Each path is a new rotation, seen through one point. The rows after it are directions, each followed by how far the rotation turns it, in deg/step (0 if it stays put).
Each turn is a multiple of 5 degrees from 10 to 175, or 0.
Each row of a path follows its step; steps can be skipped.

step 5: [1.63, 2.59, -1.44, 3.23, -1.23, -1.69, -0.23, -0.94, 0.10, 4.34, -0.65, 0.19, 1.49, 2.22, 0.40, -2.72, 3.44, -1.75, -1.21, -1.13, -1.14, -2.50, -3.37, 1.08, 0.02, -2.11, 0.55, 1.25, -0.93, -1.63, 2.47, -0.46, -0.57, -0.15, 0.95, -3.73, -3.28, -0.49, 0.85, -0.55, 3.52, -2.08, -2.46, -0.86, 0.40, 1.23, 0.61, 0.46, -1.24, -0.39, 0.24, 0.17, 0.15, 0.70, 1.30, 2.31, 0.00, -1.58, 0.73, 0.70, -3.60, 1.31, -0.03, 0.34, 0.60, 1.84, -1.15, 1.01, -0.31]
step 6: [-2.42, -0.42, 1.54, -0.03, 0.53, -0.14, -1.14, 0.67, 0.24, -0.72, -2.39, 2.36, 1.39, 2.97, 1.26, 1.38, 0.98, -0.76, -0.32, -1.25, -1.17, -2.35, -0.02, 2.79, 4.78, -0.29, 0.80, 0.75, -1.53, -1.32, -0.13, 2.34, 1.38, 1.34, 0.21, -1.30, -0.15, -0.13, -1.75, 5.35, 0.00, -0.60, -0.05, -2.45, -1.28, 2.10, 1.13, -2.00, -0.93, 1.04, 3.55, -1.10, -0.69, -1.71, -0.77, 0.50, -2.94, -0.28, 0.74, -4.34, -1.30, -1.42, 0.57, -0.99, 0.59, -1.38, -1.81, -0.41, -0.20]
step 7: [-2.08, -0.83, 0.09, 0.18, 0.53, -0.25, 1.89, -0.85, -0.59, 1.63, -2.03, -1.59, -1.07, 0.54, 0.95, 0.28, -0.07, -1.80, 0.99, -0.27, -1.71, -1.99, -2.06, 1.00, -0.42, 2.34, -1.28, -1.25, -0.14, 0.85, -3.14, -1.35, 0.66, 2.52, -1.18, -0.78, -3.28, -0.04, -2.93, 4.01, -1.01, 2.86, 0.59, 1.86, 2.88, 1.86, -0.57, 2.77, 0.91, -2.98, 2.62, 0.62, -2.17, 1.41, 1.01, -0.31, 1.97, 1.01, -0.17, 0.58, -0.98, 1.12, -3.45, -1.02, -0.42, -2.81, -0.70, 2.39, -2.51]
step 10: [-1.48, -0.10, -1.09, -1.08, -0.96, -2.19, 2.01, 1.22, -1.30, 1.97, 0.40, 5.07, -0.52, 3.17, 0.77, -0.27, 2.69, 0.03, 0.90, -2.05, -2.79, -1.50, 1.34, 1.71, 0.12, -2.21, -0.67, 0.00, -0.85, -0.74, -1.10, 2.26, 1.41, -0.39, -0.37, -1.52, -0.32, -1.76, -2.83, 1.29, -1.83, 0.38, -1.19, 0.63, 1.14, 0.05, 2.57, -0.87, -0.94, 0.54, 1.08, -1.76, -0.76, 3.29, 1.91, 2.11, 3.96, 0.53, 2.86, 1.10, 0.12, 0.36, 0.83, -2.21, -2.30, 0.00, -2.16, 0.76, -1.83]
step 11: [0.29, -1.69, -2.58, -2.37, 3.09, -3.40, -0.31, -1.80, -0.78, -0.29, 0.61, -1.41, -0.93, -0.96, 0.11, -0.44, 0.09, 1.55, -0.96, -2.41, -2.06, -1.25, -1.51, 0.52, -0.34, -2.06, -2.94, 1.71, -3.70, 0.33, 0.98, 0.24, 0.69, 2.86, 0.26, 0.16, -2.98, -0.72, -1.03, 3.77, 0.23, 2.61, -1.18, -0.20, -0.51, -0.07, 0.80, -0.90, 0.64, -1.26, 2.80, 2.93, 1.31, 0.79, 0.81, -0.51, -1.84, 0.48, 0.25, 1.03, -2.69, -4.57, 1.52, 1.01, 0.23, -2.62, -0.86, 0.52, 0.23]
step 18: [-4.14, 0.09, 0.92, -1.04, 2.56, 0.36, -0.73, -0.03, -4.76, 1.07, -0.89, -0.19, -1.58, 1.08, 1.90, -0.38, -0.94, 0.11, -0.26, -1.42, -3.23, -1.83, -1.36, -0.46, 1.27, 0.20, -1.98, 0.23, 1.43, 1.47, 1.59, -0.36, -1.86, 2.28, 1.20, -2.45, -2.12, 1.22, -0.17, 1.20, -0.56, -0.55, -2.62, 0.47, -1.03, 2.37, 0.65, -1.21, 1.53, -0.03, -1.89, 0.04, -0.22, -1.63, 3.02, 0.25, -0.82, -3.21, 1.94, 0.99, -2.50, 1.12, -3.20, -0.20, 0.02, -2.11, -2.54, 1.37, 3.13]
step 22: [-0.05, -0.06, 3.62, 1.59, -0.01, -0.85, -1.91, -0.17, -2.54, 0.83, 0.05, 0.27, 0.87, 2.09, 4.25, 0.52, 3.23, 1.67, -1.22, -1.47, -4.22, -1.89, -2.79, 0.63, 0.77, 0.12, -0.03, -0.28, -0.37, 0.11, -0.03, 0.62, 0.67, 0.05, 1.51, -0.17, -3.55, -1.22, 0.27, 1.75, 2.55, 3.44, -0.54, -3.01, -0.91, 1.04, 0.37, -0.60, 2.07, 2.25, 1.42, -0.50, 0.10, 1.23, -1.00, 1.23, -3.43, 0.23, 3.10, -0.88, -1.49, 1.37, 1.93, 0.68, -1.52, -0.78, 0.27, 1.11, -2.04]
step 26: [-1.84, -1.08, 0.47, -1.64, 0.70, -1.76, 0.85, 0.21, -3.00, 2.59, -1.59, 0.23, 0.45, 2.14, -1.84, 1.77, 2.72, 0.98, -0.79, -3.17, 0.99, 0.37, 0.17, 0.59, 1.92, 0.30, -0.10, -2.37, -0.02, -2.49, 2.35, 0.93, 2.84, -0.55, -0.56, 0.47, -1.47, -1.43, 0.11, 0.42, 1.47, 0.15, -3.47, 0.32, 1.73, -0.66, 0.69, -2.19, 0.91, 0.82, 0.18, 2.74, -0.16, 3.70, 0.34, 1.19, 2.34, 0.35, 0.75, 3.09, -4.04, 3.21, 2.20, -0.20, -0.16, 2.01, 0.63, 1.56, -1.36]
Directions:
[0.25, 0.58, 0.37, 0.05, 1.26, 0.34, -0.60, 0.04, 0.09, -0.59, -0.28, 0.52, 0.04, 0.08, 0.41, -0.41, -0.41, 0.65, 0.45, 0.12, -0.38, 0.21, 0.02, 0.02, 0.47, 0.16, 0.76, 0.24, 0.90, 0.62, -0.23, -0.12, 0.13, -0.22, 0.19, -0.50, -1.04, -1.01, 0.15, 0.43, -0.49, -0.74, 0.24, 0.36, -0.29, -0.02, -0.48, -0.47, -0.13, 0.09, 0.06, -0.13, 0.05, -0.37, 0.10, 0.41, -0.48, 0.08, -0.30, -0.72, 0.29, 0.32, 0.20, -0.05, -0.52, 0.60, -0.08, 0.06, 0.39] -> 115
[-0.45, -0.01, 0.55, 0.23, -0.27, 0.30, 0.80, -0.45, -0.14, -0.50, -0.31, -0.16, 0.77, 0.10, -0.22, 0.43, -0.16, -0.12, 0.46, -0.85, -1.03, 0.48, 0.72, 0.22, 0.35, -0.47, 0.42, 0.29, 0.02, 0.31, -0.35, -0.11, 0.33, -0.12, -0.58, -0.49, 0.69, 0.42, 0.03, -0.42, -0.14, -0.42, 0.47, -0.43, -0.24, -0.30, 0.82, 0.01, -1.04, 0.27, -0.37, -0.15, 0.37, -0.31, 0.67, 0.23, -0.06, -0.24, 0.43, 0.04, 0.77, -0.51, -0.24, 0.20, -0.29, -0.15, -0.44, -0.33, -0.31] -> 170
[0.20, 0.18, 0.31, 0.43, 0.04, -0.09, -0.25, 0.42, 0.53, 0.20, 0.14, -0.04, 0.29, 0.73, 0.97, -0.07, 0.86, 0.23, -0.05, 0.34, -0.41, 0.31, 0.44, 0.36, -0.45, 0.18, 0.46, -0.86, -0.30, -0.04, 0.12, 0.72, 0.43, 0.03, -0.16, 0.28, -0.05, -0.16, 0.29, -0.59, 0.03, -0.47, 0.61, 0.03, 0.51, -0.02, -0.13, -0.42, -0.13, -0.68, 0.14, 0.33, -0.84, 0.94, 0.44, 0.24, 0.47, -0.16, 0.97, 0.11, 0.37, 0.12, 0.42, -0.14, 0.99, 0.55, 0.12, -0.51, -0.01] -> 155
[-0.30, -0.11, 0.39, 0.38, 0.75, -0.22, -0.07, -0.13, 0.72, -0.17, 0.65, -0.19, 0.10, -0.04, 0.81, -0.09, 0.09, -0.48, -0.05, 0.02, 0.04, -0.20, -0.22, 0.34, 0.07, 0.15, -0.26, -0.29, -0.20, -1.27, 0.34, -0.73, -0.19, 0.94, -0.08, -1.12, -0.39, -0.34, 0.36, 0.34, 0.17, -0.17, 0.27, -0.40, -0.42, 0.26, 0.38, -0.44, 0.36, -0.03, -0.29, -0.24, -0.48, -0.02, -0.72, -0.71, -0.07, 0.13, 0.02, 0.20, 0.58, -0.49, -0.23, 0.15, -0.38, -0.92, -0.65, -0.50, -0.19] -> 65
[-0.15, -0.36, -0.20, -0.53, 0.03, 0.66, -0.36, -0.27, -0.62, -0.22, 0.50, 0.03, 0.31, 0.27, 0.25, -0.39, 0.83, -0.28, 0.08, -0.10, 0.46, -0.03, 0.09, 1.10, -0.25, -0.46, 0.19, -0.13, -0.18, -0.17, -0.89, -0.02, -0.46, 0.14, 0.05, 0.18, -0.36, -0.03, -0.36, -0.66, 0.40, -0.25, -0.83, 0.03, 0.13, 0.53, 0.38, -0.53, -0.16, 1.31, -0.31, -0.41, -0.02, -0.34, -0.21, -0.20, 0.01, -0.71, 0.88, -0.31, -0.49, 0.66, 0.28, -0.18, -0.23, 0.21, -0.43, 0.27, 0.51] -> 85
[-0.95, -0.68, 0.40, 0.08, 0.72, 0.49, -0.35, -0.05, -0.60, -0.30, -0.04, -0.18, -0.12, 0.46, -0.19, 0.15, -0.17, -0.09, -0.06, 0.63, 0.46, 0.24, 0.19, -0.71, 0.78, 0.38, 0.13, 0.12, -0.23, -1.14, 0.42, 0.18, 0.32, 0.29, -0.61, -0.50, 0.12, 0.42, -0.69, -0.54, -0.39, 0.01, -0.20, 0.59, 0.68, -0.30, -0.38, 0.19, 0.54, 0.03, 0.17, 0.37, 0.72, -0.25, -0.03, 0.18, 0.17, -0.30, 0.22, -0.62, 0.50, -0.19, 0.10, -0.38, 0.55, 0.50, -0.22, 0.57, -0.56] -> 130
